(in the rows, 128 means zero)
The rows of A fall into 3 groups, and each row is roughly a mix of its group's hidden directions; some rows fit no group.
A (121 x 19):
[[130 185  89 150 152 115 107 109 116 147 114 108 182 134 172 118 116 104
  122]
 [131 111 157  87  74 121  99 124 114 128 136 129 133 138  81 131 185 153
  108]
 [134 183  88 137 140  97  92 139 116 144 139 110 198 141 130 125 142 129
  113]
 [116 167 150 152 145 131 127  82  96  99 173 128 159 164  81 125 135 135
  127]
 [ 91 189 120 162 159 126  95 124 135 129 144 107 161 150 121 152  98  91
  137]
 [154 145  84 149 169 137 108 121 159 140 123  83 167 108 126 170 141  98
  116]
 [130 161 170 143  86 125  95  98 145 126  81 112  89 107 155  99 124 106
  124]
 [133 152 179 138  84 133 112 103 140 131  82  97  85 101 156 104 121 116
  121]
 [ 98  79 141 107 121 136 159 177 101 124 156 112 121 144  79 145 139 165
  129]
 [121 157 141 138 117  94  82 122 102 100 160 168 116 168 138  93  87 134
  130]
 [149 139 131 120 115 111 100 134  87  91 170 128 150 159 106  88 136 177
   99]
 [ 99 134 146 147 125  95 148 173  90 114 169 130 127 156  83 110 116 169
  138]
 [141 160 155 142  94 120  86  86 140 127  87 123  96 114 171  99 116 101
  122]
 [107 149 178 100  80 128  83 128 133 135 141 106 134 137  77 155 158 129
  114]
 [ 75 193 147 114 128 164 101 144 157 132 125 104 165 133 125 141 115 105
  125]
 [129 143  94 121 137 127 145 153 151 183  89  94 164  93 161 154 139 109
  129]
 [ 80 104 145 120  83 113 126 136 119 129  86 172  86 139 140  88 143 123
  149]
 [ 87 183 128 152 122 102 105 117 107 129 115 155 137 156 165  86  97 109
  144]
 [136 117  91 114 163 134 112 122 114 123 179 129 182 158  89 170 146 130
  117]
 [111 148 195 103  97 177 113 119 170 112 122 112 103 111 104 139 131 120
  119]
 [103 124 138 145 157 135 172 121 161 134 131 183  97 121 129 150  95  98
  172]
 [ 77  97 118 119 147 175 108 132 155 128 119 111 121 139 110 182 129  81
  138]
 [ 74  73  95 131 115 106 113 178  99 139 102 125 105 154 137 124 128 121
  142]
 [172  61 123 111 101 118 134 110 120 135 112 125 104 110 106 139 186 143
  115]
 [120  90 150 103  90 146  86 106 103 130 118  76 117 142 104 157 160 121
  104]
 [148 123 177 134  95 104 123  80  66 133 148  98 104 148 124 130 112 143
  118]
 [142 108 179 117  84 122  92 130 135  94 146 134  77 131  85 120 139 150
  115]
 [ 88 141 180  84  86 162 105 140 163 145 110 122 108 118 131 152 117 107
  129]
 [114 205 163 164 145 152 125 112 162  99 130 117 130 117 124 105 102 114
  131]
 [ 92 110 163 149 114 103 150 170 110 112 154 137  88 144  76 121 118 155
  148]
 [109 122 139  61 106 155 130 182 147 128 148 142 156 128 100 134 151 163
  114]
 [201 121 120 115 108  82 126 140 137 154 123 145 108  94 170 119 114 148
  119]
 [ 78 117  93 126 173 161 178 178 136 133 125 130 150 131 142 133 105 125
  148]
 [128 202 121 152 144 121 126  91 149 134 110 159 157 121 165 101 116 100
  140]
 [140 177 145 161 112 113  76 106 140 124 100  98 107 116 165 108 100 100
  119]
 [160  66  91 139 123  92 132 131  82 130 129 111 126 137 106 127 172 155
  116]
 [147 163 119 139 120 126  79  71 159 131  90 142 133 116 156 120 148  83
  123]
 [133  83 178  86  93 168 113 114 136 115 129 118  75 124 131 147 110 128
  116]
 [109 157 122 137 150 161 131 122 201 130  96 153 125  98 139 139 129  82
  147]
 [154 165  99 174 149 110 125  95 151 137  87 134 131 102 172 106 126  94
  137]
 [128 171 131 158 166 144 169 136 154 143 120 105 130  99 165 136  74 110
  143]
 [ 95 178 185 135  97 120  97 123 121 100 152 134 125 152  83 107 131 140
  126]
 [141  83 178 115  99 142 147 108 129  99 131 158  63 123 112 112 129 147
  132]
 [194 124 132 133  95 100  98  85 113 118 109 120 112 113 143  94 160 143
  101]
 [103 142 127 130 156 137 146 147 104 107 183 122 172 161  72 137 134 156
  126]
 [180  83  67 134 153 107 136  94  95 140 126 130 149 132 148 134 154 129
  118]
 [142 111 104 131 146 156 169 145 135 149  85  76 127  91 181 124 113 126
  122]
 [107  79 122 120 144 137 161 113 130 168 128 139 114 130 121 197 123  92
  157]
 [188 126  70 135 179 125 121 111 153 130 146 145 157 115 148 153 121 114
  121]
 [143 111 155 153  85 107 105 100 131 139  77  99  71 104 140 122 144 108
  127]
 [104 127  96 135 150 126 145 114 162 166 104 158 150 117 116 171 163  81
  158]
 [141  83 103 114 124 106  97 124  74 126 145 136 111 166 172 123  84 132
  121]
 [128 172 174 124  99 118  88  84  95 108 151 138 125 160 139 100  98 133
  118]
 [124 137 126 111 132 167 115 108 189 140  89 144 115  99 167 146 120  79
  136]
 [ 66 132 126 107 133 163 102 183 139 116 140  96 154 149  93 148 132 127
  121]
 [114  96  77 113 125 140 110 160 132 155  77  84 145 116 160 138 153 110
  116]
 [124 135 101 136 136  77 160 162  93 145 156 152 170 144  98 117 153 164
  138]
 [ 61 150 141 140 153 152 115 158 144 111 153 129 123 155 110 149  80 104
  148]
 [158  78  59 135 165 104 153 120 106 140 134 155 150 136 133 140 151 130
  135]
 [134  90 169 127 107 127 138  77 138 131 126 164  71 124 105 157 137 105
  149]
 [123 174  88 128 150 121 124 160 119 126 143 115 204 138 118 107 150 152
  112]
 [170 166 100 156 128 110  92 113 127 130  96  85 147 109 171  97 132 122
  103]
 [160 124  73 186 153  78 133 108 107 136 104 126 131 122 152 106 141 118
  136]
 [156  65 138 102  92 133 127 120 132 151  91 107  81 101 147 149 144 122
  119]
 [127 179 178 138  83 106  98 100 100 145 113  87 120 129 149 113 110 125
  117]
 [175  76 104 126 140 129 179 127 117 127 110 139 101 104 173 101 118 151
  127]
 [113  97 147  75 122 159 145 164 128 113 173 145 137 143  84 146 136 165
  121]
 [ 82 143 138 132 130 110 134 165 118 105 168 173 139 162  77 111 131 152
  145]
 [ 90 141 199  94  75 147 110 146 140 133 127 112  99 127 109 139 117 131
  126]
 [140 113  96 110  88  83 105 168 107 160  95 111 144 120 147 107 166 149
  112]
 [151 114  92 159 152 130 117  74 142 140  88 122 115 113 167 143 130  76
  136]
 [157  52 104 100 138 150 171 143 133 144 121 116 117 104 126 160 151 141
  123]
 [158  64  71 107 156 140 158 129 139 149 114 143 136 111 148 156 150 121
  130]
 [134 131  67 137 136 127 104 133 122 139  81  89 168 120 162 107 164 116
  108]
 [106 199 157 122 123 115 106 160 136 124 173 131 164 144  93 130 110 145
  125]
 [171 157 141 117 124 140  77  57 132 116 148 122 151 135 121 147 142 112
  102]
 [108 210 136 156 147 120 103 115 117 123 152 108 173 150 125 123 102 117
  126]
 [153 155  95 146 175 147 148 125 157 149 122  82 172  98 135 163 132 110
  122]
 [105 146 176 113 107 133 116 123  98 103 179 127 139 163  72 129 132 157
  119]
 [178 123 111 175 129  85 121 103  83 115 119 100 113 128 152  87 125 145
  113]
 [177  85 117 134 110 119 122 106 134 122  84 133  78 100 172  99 136 125
  120]
 [ 70  93 131 112 146 173 179 168 147 131 121 139 111 126 123 146 111 121
  153]
 [152  78  96 171 174 129 139  85  96 102 147 114 114 148 113 145 125 118
  130]
 [137 118 101 117 166 141 133 137 122 124 180 115 178 145  79 174 146 140
  118]
 [ 94 135 131 122 174 177 143 104 146 119 160 147 144 148 116 172  97  95
  146]
 [126 127 188 123  80 130  95 119  99 117 128  77  87 136 126 120 107 141
  108]
 [164 140 161 145 108 120 115  63 103  91 139 136 117 138 102  92 157 147
  112]
 [144 119 150 122 113 157 156 149 159 132  85  96  87  79 169 109 109 134
  122]
 [138 183 108 135 119 116  58 118 141 110 111 131 152 134 161  88 128 114
  108]
 [135 166 133 172 167 131 180  86 150 128 124 162 125 109 140 120 109 105
  158]
 [ 94 156  99 151 165 127 191 170 146 148 115 142 158 113 135 118 124 127
  157]
 [150 102 107 153 120 107 119  95 144 153  71 129  92 101 164 135 144  87
  140]
 [122 136 139 134  85  58 144 154 115 174 104 161 108 116 142 110 133 137
  152]
 [129  75 169 120 119 158 177 105 132 112 124 151  67 117 119 128 122 134
  143]
 [109 140 153 142 138  97 176 134  98 130 178 166 134 151  84 132 116 154
  154]
 [126 121 124 141 131 156 161 131 170 129  66 127  95  84 169 101 130 110
  139]
 [107 137 159 118 104 102 146 175  99 123 166 133 137 146  80 111 136 180
  128]
 [ 65 135 139 120 152 181 188 161 143 120 128 127 145 128 108 125 126 134
  146]
 [ 95 131 189 125  71 118 116 135 113 113 114 135  77 137 120  90 123 143
  132]
 [120 158 192 133  79 118  96 109 112 111 121 118  87 136 139  92 102 134
  120]
 [112 180 113 146 127  98  54 120 129 133 139 119 165 153 112 144 135  99
  123]
 [140 174 149 143 133 132  96  73 146  98 134 173 114 137 153 103  96 103
  133]
 [144 115  65 134 179 155 129 101 146 126 121 125 173 125 126 154 162 101
  122]
 [152 107 126 126 103 109  95 103 108 130 100 137  85 131 196 102  92 115
  123]
 [177 155  93 149 136 119  70  90 140 115 109 109 148 119 154 112 145 108
  102]
 [ 89 109 132 143 161 156 172 113 146 148 120 137 110 124 128 176 104  84
  164]
 [102  92 174 135 133 177 158 104 128 111 127 105  75 129 118 151  99 112
  141]
 [165 137  74 143 141 105  99 117  91 122 121  97 171 139 154  97 146 141
  100]
 [118 102  79 120 166 142 190 151 125 166 112 121 160 115 154 151 129 123
  142]
 [161  98  75 105 155 141 111  86 132 139 134 144 167 135 133 166 161 104
  117]
 [ 78 131 105 110 153 129 142 162 119 147 162 146 178 158  95 166 131 126
  145]
 [131 197 136 129 142 166 106 119 147 101 136  90 179 124 121 109 136 135
  100]
 [104 152  83 127 147 117 137 143 123 120 134 171 189 148 108  97 173 141
  133]
 [147  59 140 125 124 129 161  88 121 126 123 169  71 124 128 142 131 121
  146]
 [ 84 170 176 107  94 141 107 114 150 164 106 120 125 123 140 157 114  89
  139]
 [130  91 181 108  98 145 144 133 155 133 117 134  58 102 130 148 106 124
  138]
 [124 143  65 140 173 133 140 118 148 154 107 137 180 120 150 147 147  93
  139]
 [184 130 116 161 125 111 108  63 116 123  97 107 116 112 159 106 145 113
  112]
 [178 126 100 129 158 148 108 103 154 134 136  85 158 107 117 178 149 110
  105]
 [133 128 190 115  72 122 108 104 118 108 121 147  75 131 133  92 120 141
  123]
 [119 149  62 131 174 128 127 144 120 135 141 125 202 146 133 133 141 125
  124]]

Here is one row from each group, named. Which group is each of the other rows in?
[174 141 102 122 159 149 130  87 172 131 132 142 166 103 113 159 168 109
 120] => B
[ 75 167 181 141 121 158 127 140 174 114 125 125 107 120  90 140 121 107
 146] => T
[ 86 171 119 116 131 140 119 173 157 166 113  90 172 116 127 160 129 108
 130] => M

[ 58 135 110 124 132 134  83 150 141 137 127 130 151 158 100 165 140  89
 142] => M
[159 150  98 148 130 127 108 139 129 108  92  94 136 109 177  67 127 142
 101] => M
[ 78 105 151  91 122 156 134 188 126 129 158 110 124 146 103 160 101 143
 130] => M
[141 187 145 154 116 121  66  87 141 123 111  98 128 124 149 120 116  96
 114] => B
[127 156 173 139 120 113 149 126  88 108 179 118 138 150  79 113 126 172
 123] => T
[133  93 120 122 116 124 172 136 129 147  84 159  89 104 186  98 113 128
 146] => B
[113 165 101 162 161 123 176 158 159 149  97 135 142  97 158 111 114 115
 153] => B
[142 101  84 144 149 145 147 139 137 128  76 107 112 101 190  99 118 118
 126] => M
[178 112 115 154 101  83 117  95 109 147  85 110 108 105 152 108 162 126
 119] => T
[186 147 116 147 107  82  93  80 134 135 104 148 125 111 146 108 159 116
 119] => M
[129 140 144 129  91 111  90  89 138 118  93 179  93 130 162  87 131 106
 134] => B
